Rotation paths and how fast each direction turns (degrees per step)
Each turn is a multiple of 5 degrees from 10 to 175, or 0.
Each row of a path follows its step; steps can be skipped.
Rotation 1:
step 0: [-2.22  1.51 -2.97  0.20  0.30 -0.13 -2.15 -0.49 -1.25  0.02 -1.04 -1.93
 -0.86 -0.36  0.11 -1.85  2.74 -0.83  1.97 -0.68  1.31  1.53  2.44 -0.82
  1.54 -0.48 -1.65 -0.87 -0.60 -0.83  0.74  1.00 -1.15 -1.67  1.12  1.08
  0.27 -0.24]
step 2: [ 1.34 -0.12  0.99  0.92  0.53 -4.21  1.32  0.89 -0.22  0.02 -0.40 -1.14
 -1.32  0.58  0.34 -1.64  2.58 -1.26  0.76 -1.70 -2.26  2.20  0.40 -2.66
  0.53  0.61 -0.56 -0.65  0.47  0.47  0.87  0.86 -0.84  1.55 -0.62 -0.42
  1.78  0.72]
step 3: [-1.68 -0.67 -1.08 -0.04 -0.32  1.24  0.18 -0.41 -0.26 -0.84 -1.93 -0.09
  1.88  1.36  0.65 -1.38  0.83 -1.52 -0.80 -1.06 -0.41  2.77  0.85  2.25
  1.68  0.61  1.64 -0.35 -0.74  0.46 -0.92 -1.52  0.52 -1.09  1.22 -0.22
 -2.61  3.58]
step 4: [-1.83 -1.53  2.25  0.14 -0.22 -1.00  1.35 -0.91 -0.84 -1.66  1.11 -0.37
  0.08  0.91 -1.60 -2.61  0.37  2.72 -0.40 -0.93  0.76  0.02  0.41 -2.11
  1.03 -0.25 -0.85  1.35  1.89 -0.58 -0.67  3.06  0.51 -1.48  2.01 -1.55
  0.93 -0.33]
step 8: [ 0.64 -1.12 -2.53  1.45  0.59 -2.13  1.80  0.85 -0.01 -1.92  3.88 -1.84
 -2.89 -0.07 -1.18 -0.74 -0.88 -1.45 -0.09  0.37  0.35  1.45  0.44 -1.71
  0.50  1.34  1.37  1.29  0.25  0.80 -0.06 -1.11 -0.33  0.84 -0.30 -1.16
  0.07 -0.01]
step 9: [-0.07 -1.29 -1.76  1.05  0.54 -0.47  1.40  0.93 -0.79  2.64 -1.95  1.09
  0.20  2.11 -0.39 -2.54  0.88 -0.75  0.21 -1.06  1.97  1.52  0.25  1.38
 -2.03  1.12 -1.67 -2.05 -0.21 -0.94 -1.63  0.32 -0.19  1.26  0.51  1.77
 -1.61  1.61]
step 12: [-0.62 -2.15 -1.20 -0.19 -1.43 -0.84 -0.36 -0.33 -0.88  1.12 -0.24 -0.14
 -0.70  0.39  0.40  0.08  0.81 -3.69 -1.23 -2.14 -1.16 -1.18  3.30 -1.49
  1.79  1.08 -0.53 -2.01  0.34  0.78  1.25  1.79  1.74  1.30  0.74  0.21
 -1.39  0.51]
step 14: [ 0.84 -2.41  1.63  0.92  1.80 -0.49  2.18 -1.31 -0.23 -1.86  1.91  0.25
  0.38 -0.81 -1.74  1.14 -0.95 -0.89 -1.05 -0.80 -0.42  2.24 -0.17  0.69
  1.26  3.37 -0.05 -0.50  1.96 -0.05  2.29  1.90  0.14  1.09  0.72 -1.09
  0.55 -0.15]
[ 0.05  0.54 -0.49 -0.50 -0.35 -0.08 -0.03 -0.02 -0.15  0.35 -0.58 -0.75
  0.25  0.48 -0.27 -0.63  0.04 -1.36 -0.32  0.00  0.09 -0.04 -0.03  0.28
  0.15  0.13  0.20 -0.56 -0.26 -0.17 -0.38  0.02  0.58  1.23 -0.86 -0.02
  0.52  0.16] | 115
[-0.69 -0.61 -0.06 -0.02  0.28 -0.44 -0.14  0.89 -0.12  0.05  0.65  0.60
 -0.62  0.45  0.44 -0.12 -0.35 -0.10 -0.17  0.44 -0.77 -0.47 -0.44  0.11
 -0.51 -0.01 -0.58 -0.71 -0.90  0.03 -0.41  0.32  0.29  0.13  0.37  0.62
  0.75  0.14] | 95
[ 0.09 -0.52  0.73 -0.20  0.00  0.18 -0.56  0.74 -0.01 -0.30  0.18  0.64
 -0.06 -0.24  0.07  0.15 -1.02 -0.74  0.52 -0.58  0.21  0.65  0.30  0.74
  0.23 -0.47  0.65  0.03  0.44 -0.26  0.17 -0.27  0.97  0.37  0.20  0.35
 -0.50 -0.30] | 170
[ 0.68 -0.14 -0.08  0.67  0.81  0.07 -0.68 -0.63  0.15 -0.14 -0.56 -0.19
  0.42  0.29  1.04 -0.45 -0.12  0.33  0.02  0.14  0.05  0.29  0.59  0.87
 -0.19  0.58 -0.21 -0.92 -0.09 -0.15  0.75  0.45 -0.13  0.16  0.31  0.10
  0.26 -0.53] | 160
[-0.12  0.22 -0.02  0.75 -0.55 -0.13 -0.42 -0.13 -0.65 -0.39 -0.61  0.03
 -0.92 -0.12  0.17  0.25 -0.01 -0.21  0.27 -0.16 -0.33 -0.50 -0.84  0.17
  0.23  1.43 -0.33  0.44  0.14 -0.46 -0.03 -0.12  0.79 -0.06  0.25 -0.74
 -0.31 -0.20] | 175
[ 0.34 -0.29  0.74 -0.37  0.28  0.00 -0.12  0.03  0.04  0.59  0.11  0.67
  0.17  0.65 -0.63 -0.55 -0.06 -0.06 -0.25 -0.25  1.07 -0.56 -0.59  0.39
 -0.38  0.39 -0.48  0.66  0.39  0.36  0.44  0.29 -0.37  0.70  0.70 -0.55
  0.33  0.47] | 145
[ 0.09 -0.08  0.11  0.08 -0.67  0.11  0.21 -0.58  0.45  0.89 -0.12  0.01
  0.03  0.00  0.24 -0.09 -0.10 -0.99 -0.43  1.13  0.00  0.34  0.40  0.11
  0.03 -0.09 -0.79  0.25  0.71 -0.11 -0.72  0.09  0.32 -0.68  1.03  0.39
 -0.18 -0.24] | 125
